In the data rows, 128 means zero.
In the table below, every row is followed by its label. The labels come from one hidden rule.
126 106 181 194 134 105 217 186 100 166 78 124 Ny
174 127 154 104 129 124 141 139 137 178 154 69 JG
60 135 88 103 139 84 63 133 67 104 99 144 Ny
152 140 151 74 154 109 99 204 101 126 122 112 If
57 111 128 151 119 80 93 129 111 69 84 170 Ny
153 94 141 132 195 184 112 64 77 141 212 154 Ny
194 139 136 94 166 197 99 148 146 143 200 104 JG
135 146 111 159 84 125 82 30 140 77 137 156 JG
100 201 101 82 12 67 85 119 159 69 101 153 JG
177 129 167 82 142 161 140 134 159 160 152 76 JG
129 81 187 132 199 151 153 118 164 152 110 116 If
172 92 172 125 202 128 167 117 90 166 115 102 If
94 116 87 182 143 70 200 134 69 169 112 109 Ny
132 56 158 156 118 127 79 118 161 64 87 140 Ny
173 46 153 210 175 176 68 75 107 94 144 174 Ny
130 91 120 115 105 165 183 114 118 119 38 134 JG
95 150 146 98 19 93 151 176 174 95 44 140 JG
156 47 143 172 197 197 86 63 141 130 131 166 If
152 111 183 153 177 58 159 203 189 152 113 146 If
125 58 70 197 141 125 80 70 121 114 196 168 Ny
195 159 141 85 155 188 159 118 160 190 146 75 JG
76 83 144 129 83 115 69 100 137 44 67 152 JG
80 166 89 202 169 9 152 75 134 182 188 140 JG
68 95 104 146 107 136 115 115 103 86 113 184 JG
121 114 107 125 160 111 139 94 115 149 167 151 JG
148 104 122 190 116 100 88 77 144 90 110 189 JG
131 190 139 63 138 88 123 197 100 151 125 112 Ny
56 161 86 166 80 56 132 142 142 90 64 180 JG
88 62 82 187 139 157 123 130 88 94 162 157 Ny
156 76 100 130 222 158 112 63 120 145 183 124 JG
79 220 63 75 111 75 150 192 50 137 100 148 JG
145 118 166 165 169 115 156 121 151 151 112 116 If
76 97 123 175 117 111 106 129 104 68 55 165 Ny
91 157 115 167 70 103 93 125 119 75 114 186 JG
81 117 93 127 129 151 145 139 73 161 133 117 Ny
165 160 185 46 134 144 143 159 156 182 148 79 JG
63 195 98 83 23 87 140 193 169 64 32 154 JG
168 90 146 180 110 109 126 122 149 98 102 136 JG
173 169 154 123 151 131 113 188 157 154 161 74 JG
68 125 147 122 113 102 144 137 70 80 111 169 JG
72 93 120 158 139 107 149 186 105 137 64 108 Ny
104 136 134 103 123 93 195 146 229 178 79 123 Ny
178 150 191 91 147 172 157 37 183 181 167 114 JG
104 133 120 136 37 93 129 192 177 131 86 106 JG
144 127 140 113 150 126 199 154 169 186 76 100 If
88 110 156 188 117 93 121 164 113 94 68 124 Ny
140 187 90 112 130 138 148 58 143 188 172 140 JG
190 182 182 107 125 147 169 46 200 212 120 84 Ny
141 80 163 156 174 120 196 145 153 166 112 92 If
103 121 122 155 65 82 78 103 144 65 117 172 JG
56 171 86 138 142 120 135 112 116 128 120 145 Ny
202 142 150 113 154 193 92 145 160 140 208 103 Ny
85 171 92 110 113 86 137 159 86 137 108 119 JG
159 132 112 135 158 118 147 157 128 149 128 101 If
118 119 126 167 105 83 160 174 142 126 85 121 JG
147 189 179 68 141 123 113 162 115 159 148 99 JG
126 81 121 129 148 152 183 123 106 157 121 135 If
110 109 137 107 144 108 168 137 140 176 125 109 If
117 101 153 191 138 112 104 87 129 90 147 171 Ny
91 108 133 141 76 123 78 83 140 35 81 180 JG
78 183 107 61 121 92 177 166 120 167 96 97 Ny
99 159 108 51 109 61 160 155 180 191 84 122 JG
104 105 77 176 161 124 132 73 19 101 147 194 Ny
194 139 161 66 147 175 134 20 160 172 112 130 If
164 178 134 74 144 132 145 151 100 185 156 83 JG
45 157 83 78 103 108 130 168 89 116 95 137 JG
126 155 101 113 153 120 127 163 84 153 171 96 JG
129 129 142 107 130 110 71 111 132 89 86 169 Ny
119 77 131 159 148 137 118 113 139 107 132 166 If
48 165 134 117 58 51 134 182 204 87 35 124 JG
100 168 59 74 126 160 72 98 93 88 155 162 Ny
74 177 86 100 97 77 181 138 132 183 91 106 JG
178 128 142 103 133 194 133 84 125 169 135 74 Ny
79 144 50 124 92 86 210 207 108 136 73 103 JG
105 127 132 142 143 114 223 152 130 157 65 114 Ny
183 81 182 199 177 177 121 86 91 108 157 152 Ny
111 120 74 143 121 128 206 161 139 165 129 91 Ny
119 166 90 68 137 132 95 133 86 107 158 149 Ny
161 175 155 94 145 126 109 170 133 128 156 115 Ny
103 108 122 156 132 87 179 186 119 163 93 87 Ny
144 136 118 87 117 194 91 124 116 94 156 122 Ny
209 184 83 106 140 151 95 124 104 133 202 128 Ny
90 192 77 132 115 97 187 156 89 129 96 138 JG
107 83 144 180 152 114 149 158 155 114 90 126 If
187 29 148 211 165 171 92 69 93 109 137 174 If
121 135 68 138 143 158 198 159 128 149 101 85 Ny
175 76 216 115 170 136 174 152 210 178 103 80 If
91 109 119 171 91 112 184 125 96 140 72 117 JG
178 158 120 36 139 116 188 144 75 173 124 56 Ny
73 153 107 110 116 100 149 149 137 144 120 97 JG
98 127 134 171 128 91 175 168 86 136 71 105 Ny
132 73 130 213 216 156 83 85 128 98 155 153 Ny
116 112 88 99 145 152 53 144 149 79 150 138 Ny
114 166 176 146 131 96 197 137 227 176 110 83 Ny
145 105 105 117 146 150 120 87 112 152 201 126 JG
73 130 72 123 79 60 203 169 107 133 91 138 JG
128 144 122 69 121 156 163 133 112 160 169 92 JG
114 96 111 174 72 121 99 110 150 78 125 135 JG
104 80 108 174 123 130 81 83 101 79 117 177 Ny
109 124 91 186 117 112 203 156 111 158 114 124 Ny
158 63 162 204 227 197 91 84 83 138 136 160 If
117 108 89 166 72 118 145 139 131 97 152 138 Ny
192 189 162 74 121 203 145 86 138 170 167 99 JG
182 59 166 183 183 188 83 69 89 99 150 162 Ny
183 84 182 184 221 136 156 132 153 143 114 117 If
46 174 111 103 127 102 147 179 74 128 124 129 Ny
50 104 107 148 69 126 70 71 103 41 92 166 JG
164 148 140 97 110 163 116 82 131 180 185 87 JG
98 209 110 41 118 145 147 178 91 121 86 119 Ny
112 144 22 183 127 99 180 80 0 158 169 162 JG
124 92 122 116 154 147 176 127 141 167 143 96 JG
158 156 148 111 130 120 184 105 160 177 124 95 Ny
189 152 150 70 136 158 109 155 158 137 186 96 Ny
152 63 203 138 169 136 176 138 163 168 119 87 If
200 137 96 120 202 196 100 62 75 155 192 104 JG
153 141 155 111 136 152 69 116 155 108 197 125 Ny
144 173 149 83 156 122 128 193 123 155 167 102 JG
129 161 122 70 127 151 85 141 103 90 108 159 Ny
108 105 106 179 103 127 88 95 83 66 116 177 JG
144 134 177 151 138 124 89 142 155 121 157 122 Ny
147 213 198 103 89 121 171 84 255 197 128 106 JG
84 156 113 120 43 73 90 130 163 103 164 142 Ny
78 191 111 75 134 73 186 192 136 172 102 106 Ny
103 192 103 70 96 82 159 146 92 142 149 73 Ny
162 128 149 135 200 147 147 91 86 167 176 141 JG
146 153 94 111 167 181 117 104 108 158 225 127 JG
155 86 131 125 138 188 57 135 156 108 153 159 Ny
83 144 63 179 54 93 116 112 116 110 129 152 JG
130 105 126 157 79 95 107 112 128 73 110 153 JG
87 157 85 96 151 144 98 105 135 105 192 131 Ny
129 169 140 98 130 97 100 134 112 103 87 151 Ny
100 135 111 182 110 87 192 176 123 159 93 86 JG
102 85 109 122 152 97 158 181 108 158 93 108 If
91 134 90 149 100 112 117 138 30 105 144 159 Ny
79 188 95 78 14 57 100 141 163 84 85 117 JG
81 231 121 14 113 130 126 184 109 120 129 109 JG
160 202 188 82 99 138 193 102 235 184 149 127 JG
109 93 82 164 49 81 113 147 105 127 126 156 JG
106 79 142 133 62 127 71 98 189 68 103 167 JG
118 110 125 162 91 131 85 49 158 69 145 158 Ny
140 145 83 88 68 137 138 137 149 103 166 149 Ny
190 83 170 115 175 192 136 122 109 156 156 90 JG
41 82 118 169 115 92 94 145 110 70 72 160 JG
98 82 134 140 122 137 71 90 130 55 113 183 Ny
186 134 93 108 141 177 103 120 113 151 217 134 JG
133 147 102 112 137 139 98 135 134 123 219 108 Ny
103 153 117 120 120 100 191 122 162 180 130 115 Ny
178 95 165 110 199 169 108 77 136 170 197 109 JG
187 135 147 93 140 186 166 83 127 191 143 116 JG
133 141 125 122 140 142 75 91 147 81 99 127 Ny
106 100 100 194 129 93 135 103 86 111 121 163 Ny
160 70 158 189 160 148 105 104 133 87 129 149 If
95 170 116 75 37 53 117 103 165 81 111 164 JG
87 131 130 139 71 78 50 115 77 41 38 196 JG
71 187 121 121 40 51 83 159 123 89 86 151 JG
158 90 177 113 165 186 102 141 130 124 137 113 If
91 105 152 173 151 85 161 195 137 121 49 107 If
90 140 131 116 126 116 126 208 116 102 85 125 Ny
126 103 168 156 110 125 120 126 150 94 93 154 JG
155 175 107 96 155 169 105 110 156 151 234 99 JG
Which label does each new row get?
165 142 94 97 128 161 63 133 152 107 145 121 ~ Ny
112 126 102 134 127 99 149 162 114 127 116 136 ~ Ny
119 168 137 122 128 89 203 146 175 203 117 117 ~ Ny
155 57 140 182 207 180 88 84 90 137 142 143 ~ If
85 139 122 165 72 77 115 140 141 88 39 145 ~ JG
97 155 75 153 45 98 166 173 149 134 109 110 ~ JG
111 112 147 157 144 124 132 168 126 138 92 115 ~ If
158 64 200 181 176 124 116 135 143 105 122 148 ~ If
65 114 112 136 86 101 100 110 52 74 107 162 ~ JG
155 89 135 103 156 185 125 157 134 161 168 84 ~ JG
166 73 163 188 150 139 67 54 149 81 142 159 ~ If
183 148 168 108 137 214 133 60 171 177 188 109 ~ JG
151 113 119 104 178 178 121 154 123 140 175 115 ~ Ny
143 85 183 180 140 114 128 126 172 137 76 135 ~ Ny
142 142 155 97 124 140 207 118 202 194 134 83 ~ Ny
128 81 137 195 147 142 168 126 123 159 107 107 ~ If
118 74 137 117 152 156 111 112 88 71 103 129 ~ If
171 110 176 112 183 164 170 134 151 183 139 84 ~ If
191 39 158 164 187 169 106 127 111 138 139 131 ~ If
125 77 155 137 80 148 79 50 178 66 120 146 ~ JG
158 95 168 133 149 186 57 86 189 76 126 142 ~ If
153 179 149 110 130 83 114 166 157 113 120 136 ~ Ny
141 134 103 69 124 128 212 141 156 170 96 100 ~ Ny
183 106 154 158 188 169 152 91 113 162 139 124 ~ If
167 154 213 132 152 151 202 151 182 180 96 131 ~ If
89 97 123 139 129 129 74 133 102 74 143 166 ~ Ny
84 118 109 145 75 79 127 171 138 91 67 161 ~ JG
127 107 99 126 159 148 112 121 97 121 170 87 ~ Ny
201 180 97 131 127 255 102 141 136 130 192 117 ~ Ny
157 105 148 145 106 134 76 24 184 54 127 127 ~ JG
183 121 198 85 115 175 148 129 153 183 153 56 ~ JG
102 117 99 157 130 121 194 145 118 164 121 111 ~ Ny
83 102 162 155 114 102 70 99 111 60 122 174 ~ JG
167 152 113 107 140 128 135 163 95 163 185 95 ~ JG
149 43 158 161 178 144 109 81 77 112 180 170 ~ Ny
182 139 142 110 117 128 91 149 164 125 147 126 ~ Ny
131 73 106 148 163 161 108 135 87 108 175 140 ~ Ny
198 106 133 101 150 154 147 129 101 219 148 100 ~ JG
125 173 92 79 130 116 76 116 104 98 116 157 ~ Ny
173 131 170 98 120 122 162 156 174 197 142 72 ~ Ny
68 121 114 122 142 112 80 147 95 71 75 187 ~ Ny
97 172 103 92 30 97 97 100 181 77 136 142 ~ JG
73 215 120 58 115 116 140 195 101 132 101 84 ~ JG
162 192 153 106 149 191 116 83 134 180 183 117 ~ JG
79 161 119 122 42 52 108 162 178 71 76 159 ~ JG
168 53 88 201 116 105 68 118 157 91 135 137 ~ JG
87 91 121 184 99 139 117 108 64 97 148 170 ~ Ny
173 151 92 61 138 177 82 155 138 104 198 124 ~ Ny
91 132 68 139 107 101 130 143 69 146 115 139 ~ JG
199 140 122 128 138 184 88 134 141 132 192 113 ~ Ny
96 119 76 172 117 96 151 101 64 117 125 167 ~ Ny
121 132 147 123 126 95 126 159 133 127 109 119 ~ Ny
164 164 186 65 124 136 149 148 118 195 148 89 ~ JG
161 158 129 62 122 159 70 137 127 99 170 100 ~ Ny
70 143 123 182 67 136 108 126 67 85 91 170 ~ JG
207 182 107 157 121 194 92 153 134 105 220 96 ~ Ny
136 184 128 110 115 128 130 167 118 119 118 119 ~ JG
169 65 166 160 196 202 97 109 98 115 147 124 ~ Ny
159 131 126 106 163 131 149 154 113 153 145 91 ~ JG
180 168 154 75 117 133 195 136 213 212 139 131 ~ Ny
